In the data rows, zero lies at 4.5, halfway between 4 and 5.
Some points, one per row:
[3 9 3 3 3 3 8 7]
[7 3 5 8 8 6 4 4]
[8 3 6 8 8 8 3 4]
[3 6 3 3 3 3 5 6]
[3 5 3 3 3 3 4 6]
[7 3 5 7 8 6 3 3]
[3 6 3 3 3 3 7 4]
[6 3 4 8 8 5 4 3]
[3 5 3 4 4 3 4 4]
[3 9 3 3 3 3 9 6]
[9 3 6 8 9 7 4 5]
[5 3 4 5 5 4 3 3]
[6 3 4 7 7 6 3 3]
[3 5 3 3 3 3 3 7]
[3 7 3 3 3 3 5 8]
[4 6 4 3 3 3 9 4]
[5 3 4 6 6 4 3 3]
[6 3 6 5 5 4 3 3]
Here are 16 more points, each followed by its number:
[4 3 4 4 4 5 3 3] 0
[4 4 4 5 5 3 4 5] 1
[3 7 3 4 3 3 5 5] 2
[3 4 3 4 4 3 4 4] 3
[3 7 3 3 3 3 9 4] 4
[3 5 3 4 4 4 4 3] 5
[3 4 3 3 3 3 4 9] 6
[3 5 3 4 4 3 4 4] 7
[3 8 3 3 3 3 9 8] 8
[3 5 3 4 4 3 4 4] 9
[3 5 3 4 4 3 4 4] 10
[3 5 3 3 3 3 6 7] 11
[3 8 3 3 3 4 7 9] 12
[5 3 4 5 5 6 3 3] 13
[3 8 3 3 3 3 8 8] 14
[3 6 3 3 3 3 4 9] 15
Which of these numbered points is nearest to each point below, looking only along the 3 directions in which the first points spread most? Its number follows each.
[4 4 3 5 5 4 4 4] > 1
[9 3 7 8 8 8 3 3] > 13
[3 7 3 3 3 3 9 4] > 4
[3 6 3 3 3 3 5 9] > 15
[3 7 3 3 3 3 9 4] > 4
[3 5 3 3 3 3 5 9] > 15
[3 7 3 3 3 3 8 4] > 4
[3 4 3 3 3 3 4 9] > 6
[3 5 3 3 3 3 4 7] > 6
[3 8 3 3 3 3 6 6] > 11
[3 7 3 3 3 3 5 6] > 11
[5 3 3 6 7 6 4 3] > 13
[3 4 3 3 3 3 4 7] > 6
[3 4 4 3 3 3 5 7] > 11
[8 3 7 7 7 9 3 3] > 13
[3 5 3 4 4 3 4 3] > 5
[3 5 3 3 3 3 5 9] > 15
[7 3 8 7 6 9 3 3] > 13
[3 5 3 3 3 3 6 3] > 5
[9 3 7 8 7 7 3 3] > 13
[3 8 3 3 3 3 7 8] > 14
[7 3 4 8 9 6 3 3] > 13
[4 3 4 3 4 6 4 4] > 1
[3 7 3 3 3 3 7 4] > 4
